Rotation paths and how fast each direction turns (degrees a step)
Each turn is a multiple of 5 degrees from 10 to 175, or 0.
Each row of a path follows its step; steps can be skipped.
path 1
step 1: -0.98,-2.09,-2.45,-1.61,-0.37,+0.63,-0.42,+0.75,-1.27,+0.34,+4.39,-1.22,-2.35,-1.00,+1.35,-1.34,+1.87,-0.79,+2.58,+3.34,+0.16,+0.48,-0.50,-0.05,-0.72,+1.01,+0.07,+0.07,+0.04,+3.25,+1.82,+1.35,+2.50,+1.02,+1.48,+0.69,-0.06,-0.25,-0.03,+1.83,+1.42,-2.46,+2.06,-0.27,+0.74,-2.99,-1.40,-0.95,+1.29,+1.59
step 7: +1.21,+1.35,-2.67,-1.27,-0.89,-0.98,-1.65,+0.52,+1.67,-2.20,-0.07,+0.22,-1.32,+1.19,+0.61,+0.33,-1.34,+0.49,-2.29,+1.78,+0.29,-0.74,+0.59,-0.29,+0.23,+0.42,-0.44,-3.87,-0.73,+1.35,+0.52,+1.49,-2.06,-0.55,-1.95,+0.62,-2.80,-0.12,+2.00,-1.84,+2.33,-0.69,+4.39,-1.22,+0.53,-1.73,+0.91,+3.02,+0.30,-1.23
step 13: -0.18,-3.86,+0.12,-0.88,+1.08,+0.58,-0.01,+0.57,-0.22,-1.67,+0.82,-1.53,+2.60,-0.13,+1.33,+0.08,-0.77,+1.58,+2.86,-3.02,-1.14,-0.70,-2.27,+1.28,-1.81,+0.78,-0.34,-0.38,+2.46,+1.15,-0.16,+0.76,+0.81,-0.29,-1.94,+1.51,+0.78,+1.97,+0.59,-0.06,+2.46,-2.53,+2.43,-0.09,-0.17,-2.70,-3.62,+1.18,+2.17,+1.05
step 16: -1.27,+0.44,-2.18,-0.60,-2.63,+2.27,-0.11,-0.61,+1.67,-3.96,+0.46,-0.80,+1.18,-0.82,+3.14,+0.33,+1.14,+1.65,+0.97,-1.75,+0.75,-3.80,-1.59,+0.06,+0.36,+1.09,+0.61,-2.18,-0.11,-0.58,+1.40,+1.38,+0.18,+0.35,+1.05,-1.49,+0.43,-1.74,-0.86,-1.23,+1.13,-1.77,+0.62,-3.52,+0.23,-0.36,+0.08,-2.38,+0.15,+2.93
step 18: +1.82,-1.67,+3.30,-1.76,-0.82,+0.84,-3.14,-1.30,-0.09,+0.49,-0.11,-1.01,-1.88,-0.26,+0.61,+0.86,-0.01,+1.48,-0.05,-0.97,-0.77,-2.46,-2.04,+0.27,+1.50,-2.52,+2.82,-1.14,+1.52,+0.77,+1.01,+0.27,-1.03,-1.09,-0.88,-0.39,-0.43,-3.00,-2.64,+1.22,+1.21,-1.66,+3.69,-0.08,+0.18,-1.11,+0.82,+1.37,+2.84,+0.06
step 20: +2.05,-3.25,-0.44,+0.96,-0.64,+0.03,-1.09,+4.70,+1.09,+1.61,-1.18,+2.99,-0.75,-0.87,-1.12,-0.04,-2.02,+0.70,-2.18,-1.63,-1.07,-1.19,+0.44,-0.87,+0.71,-1.29,+2.76,+0.19,+0.09,-1.94,-1.36,+1.69,+0.33,+0.10,-1.65,-0.84,-1.00,-0.83,+0.04,-0.02,-0.26,+1.27,+2.74,-0.05,+3.44,-0.47,-1.48,+0.48,-1.46,+2.77
step 21: -0.20,-1.59,+0.86,+0.47,-0.86,+3.62,-0.18,+0.30,+2.80,+1.03,+3.00,-0.59,-1.41,-0.15,-2.90,+0.90,-1.11,+2.82,+1.34,-2.49,+3.20,-1.34,+0.74,+0.02,-0.55,-0.56,+1.58,+1.67,+0.52,-0.37,+0.48,+0.13,+0.09,-2.33,-0.67,+2.32,-0.04,-0.83,-1.86,+0.06,+2.29,-0.88,+1.84,-0.79,+0.78,+0.12,-0.98,-2.72,-1.88,+2.80
step 25: +2.13,+0.85,-2.45,-1.07,+1.94,+0.98,+0.56,+1.89,+1.54,-0.63,-0.38,+1.87,-0.19,-0.08,+0.10,+1.43,-1.83,+0.13,+2.05,-0.93,-0.53,-2.36,-3.56,-0.54,+0.60,+3.25,-1.12,-2.03,+2.50,+0.44,-3.04,+1.59,-0.82,+0.32,-0.23,+0.56,-1.27,-2.91,+0.73,-0.13,+0.55,+0.66,+0.50,+0.36,+0.00,-1.05,-2.68,+3.44,-0.42,+1.28
+0.24,+0.79,+0.10,-0.05,+0.72,-0.16,-1.15,-0.66,+0.30,+0.05,+0.65,-0.05,+0.04,+0.96,-0.79,+0.02,-0.48,+0.63,+0.28,+0.26,+0.98,-0.26,+0.43,+0.09,+0.22,+0.10,-0.06,+0.43,+0.55,-0.24,+0.03,-0.10,-0.17,+0.10,-0.68,+0.22,-1.01,-0.64,+0.12,+0.09,+0.08,+0.46,-0.30,+0.17,-0.40,-0.19,+0.10,+0.64,+0.72,+0.17 => 100
+0.39,-0.81,-0.32,-0.35,-0.63,-0.62,-0.38,-0.86,+0.54,-0.70,-0.29,+0.25,-0.14,-0.23,+0.52,-0.80,-0.49,+0.07,+0.03,+0.21,+0.25,+0.40,-0.88,-0.44,-0.63,+0.25,+0.60,-0.34,+0.18,-0.35,-0.03,-0.40,+0.15,-0.02,-0.27,+0.17,+0.43,-0.26,-0.57,+0.10,+0.40,+1.47,+0.08,+0.14,-0.38,+0.19,+0.38,+0.41,-0.53,+0.13 => 160
+0.66,-0.22,-0.58,+0.70,-0.50,+0.06,-0.15,-0.04,+0.31,-0.56,-1.05,-0.35,+0.25,+0.48,-0.54,-0.47,-0.43,-0.91,+0.61,+0.23,+0.67,-0.10,+0.51,-0.17,+0.12,+0.64,+0.17,-0.36,-0.14,+0.20,-0.19,+0.26,+0.24,+0.46,+0.62,+0.32,+0.78,-0.22,+0.38,-0.66,-0.14,-0.29,+0.24,+0.09,+0.25,-0.56,-0.50,-0.21,+1.19,-0.10 => 120
+0.50,+0.45,+1.07,+0.46,+0.10,-0.49,+0.24,-0.17,+0.14,+0.21,-0.07,+0.12,-0.53,+0.06,-0.33,+0.16,+0.74,+0.80,-0.41,-0.02,+0.36,-0.17,-0.16,-0.59,-0.64,+0.14,+0.11,-0.26,+0.19,+0.06,+0.48,-0.05,+0.05,-0.72,+1.14,+0.67,+0.24,-0.45,-0.30,-0.01,+0.46,-0.09,+0.56,-0.07,-0.62,+0.89,-0.95,-0.37,+0.35,-0.59 => 120
+1.16,-0.17,-0.16,+0.68,-0.79,-0.32,-0.43,-0.74,-0.59,+0.05,-0.05,-0.12,+0.03,+0.20,+0.00,-0.12,+0.10,-0.66,-0.39,+0.84,-0.49,-0.25,+0.04,-0.07,-0.58,-0.50,+0.19,+0.41,+0.51,+0.06,+1.25,+0.27,-0.18,+0.36,-0.26,-0.59,-0.65,-0.05,+0.40,+0.15,-0.68,-0.81,-0.13,+0.06,-0.16,+0.31,-0.12,+0.12,-0.74,-0.36 => 85
-0.11,-0.64,+0.44,+0.20,-0.16,+0.82,-0.29,-0.32,-0.22,-0.84,+0.15,+0.16,+0.01,+0.97,-0.05,-0.39,+0.07,+0.15,-0.89,-0.20,-0.36,+0.01,-0.62,+0.99,+0.94,+0.07,-0.04,+0.92,+0.73,+0.28,+0.00,-0.59,+0.01,+0.39,+0.78,+0.83,+0.00,+0.23,-0.10,-0.37,+0.17,+0.07,-0.07,-0.60,-0.30,-0.36,-0.02,-0.58,-0.32,+0.04 => 140
+0.89,+0.20,-0.15,+0.06,+0.05,+0.01,-0.21,+0.62,+0.19,-0.65,+0.20,-0.39,+0.03,+0.53,-0.51,+0.56,-0.18,+0.50,+0.38,+0.51,-0.08,+0.19,-0.31,-0.31,-0.20,-0.66,-0.14,+0.63,+0.26,-1.00,-1.46,+0.38,-0.08,-0.36,+0.38,-0.66,+0.67,+0.30,-0.18,+0.00,-0.38,+0.12,-0.27,-0.65,+0.50,+0.24,-0.62,+0.08,-0.77,-0.06 => 65
